In the data rows, zero lies at 7.5, halfway between 7 and 8.
Here are some points, each followed by its number:
5,9,5,11,11,9,7,9,6,8,8,4,8,7,9,5,10,6,12,3,5,8,6,8,8,9,7,10 0
10,3,12,3,3,3,12,3,12,10,6,6,10,3,6,5,11,5,7,11,6,12,3,12,12,12,3,12 1
3,10,3,11,12,10,7,10,7,10,12,8,9,8,4,8,8,7,9,8,8,8,8,7,6,7,9,8 2
4,12,6,9,9,11,6,11,7,5,6,10,4,12,12,9,6,8,11,11,10,3,12,4,3,4,11,5 3
12,3,12,4,6,3,10,4,12,3,3,10,3,12,8,11,7,12,3,5,8,11,7,9,8,10,7,9 4
8,3,12,3,3,3,12,3,7,9,4,6,8,6,8,5,6,5,5,9,7,12,5,10,10,10,3,10 5
7,8,9,8,7,8,8,7,8,3,10,3,5,9,8,8,3,7,6,4,10,3,12,4,3,5,9,4 6
5,12,5,11,10,11,5,11,5,6,8,9,7,9,11,5,12,6,8,5,11,4,12,4,3,5,12,4 7
10,7,9,7,8,7,4,6,3,6,10,3,7,8,6,6,6,8,9,5,9,7,9,5,6,6,7,6 8
6,5,8,8,6,8,5,6,4,4,7,9,9,6,6,9,7,4,4,9,9,7,8,6,6,7,9,6 9
8,6,9,7,7,6,5,7,8,12,4,11,5,12,12,12,8,9,6,7,7,8,6,8,8,9,9,8 10
3,8,6,11,12,9,10,11,4,11,11,9,11,6,6,5,9,6,9,9,5,8,5,9,10,9,5,10 11
8,10,10,6,5,8,9,4,10,4,8,6,9,3,3,7,10,8,6,8,8,10,6,8,8,9,7,9 12
6,10,9,6,6,6,6,7,10,5,7,3,5,9,5,6,9,9,6,10,7,8,7,8,9,8,5,8 13
11,8,11,5,4,5,9,4,12,3,7,4,7,10,7,5,7,7,9,10,8,9,5,8,9,9,8,10 14
10,6,11,5,5,6,7,3,7,5,5,10,11,3,7,5,6,5,5,7,8,8,8,7,6,7,8,8 15
Which three points above are nearest to each new point, looking only along the 4 directions in which the numbered points spread most? Their numbers follow each, nearest first.
8,8,8,8,6,9,11,9,6,9,6,9,5,7,6,11,10,9,7,7,7,11,6,9,9,9,3,9 13 10 0
5,12,7,9,7,8,10,8,10,9,6,7,8,8,5,8,4,8,12,10,4,9,6,10,11,9,5,10 0 13 11
12,8,9,7,5,8,4,6,9,5,5,4,6,6,12,11,6,6,6,7,7,8,8,9,8,9,9,9 13 14 8
10,8,6,9,9,10,7,10,9,8,12,5,9,9,6,4,5,8,5,9,12,6,12,4,5,3,8,4 8 6 7
8,9,5,9,9,9,6,8,7,9,3,4,5,9,12,12,5,12,8,7,10,3,12,3,3,4,11,3 3 7 6
7,7,8,7,7,7,5,7,4,7,7,7,10,8,9,6,7,8,10,5,8,12,4,10,11,9,3,11 12 13 0
7,7,10,8,6,7,3,8,10,3,5,11,10,8,3,6,7,7,12,4,8,8,7,7,7,7,8,8 8 9 13
10,7,8,8,9,6,9,9,3,12,4,3,5,11,12,11,4,8,7,8,12,3,10,4,5,3,12,4 3 6 7
9,5,10,4,5,5,12,3,6,11,9,12,5,9,9,10,6,10,12,10,9,4,11,4,4,4,12,4 9 10 8
12,4,10,6,8,4,10,3,3,12,9,8,3,9,8,9,5,7,7,3,10,7,10,4,4,4,9,4 9 8 15
6,6,8,6,8,5,9,8,7,5,5,4,4,11,12,12,12,10,7,11,9,6,9,6,6,6,8,8 10 13 8
10,10,7,8,7,8,7,9,6,7,9,12,9,3,4,6,3,5,3,5,3,9,3,11,11,10,7,7 12 9 15
9,3,12,3,3,3,12,3,7,12,6,8,6,12,6,11,4,8,6,6,8,9,7,8,7,10,8,10 4 5 10
6,10,5,9,8,9,6,9,8,6,6,6,12,7,6,3,11,3,8,11,8,6,9,6,5,6,11,6 8 2 0
8,8,6,9,7,9,6,10,9,8,10,9,6,9,7,5,6,11,12,10,8,9,8,7,7,8,6,9 0 13 2
7,5,10,7,6,5,11,4,7,8,8,7,5,9,10,10,7,10,10,7,8,8,8,7,7,7,10,8 13 10 14
7,10,6,9,8,9,8,9,9,6,3,7,4,10,12,10,9,8,5,8,4,8,6,9,7,9,10,8 10 13 0
8,9,9,6,5,7,8,7,12,4,6,3,7,8,6,10,3,7,7,12,6,12,4,11,12,10,3,10 14 13 12
11,8,8,8,8,10,7,8,10,3,9,6,8,9,7,12,8,9,6,5,6,9,6,9,9,8,9,8 13 8 14
9,10,7,7,8,9,7,7,5,10,11,5,12,4,4,5,7,8,5,11,10,7,10,5,5,6,9,5 8 9 12
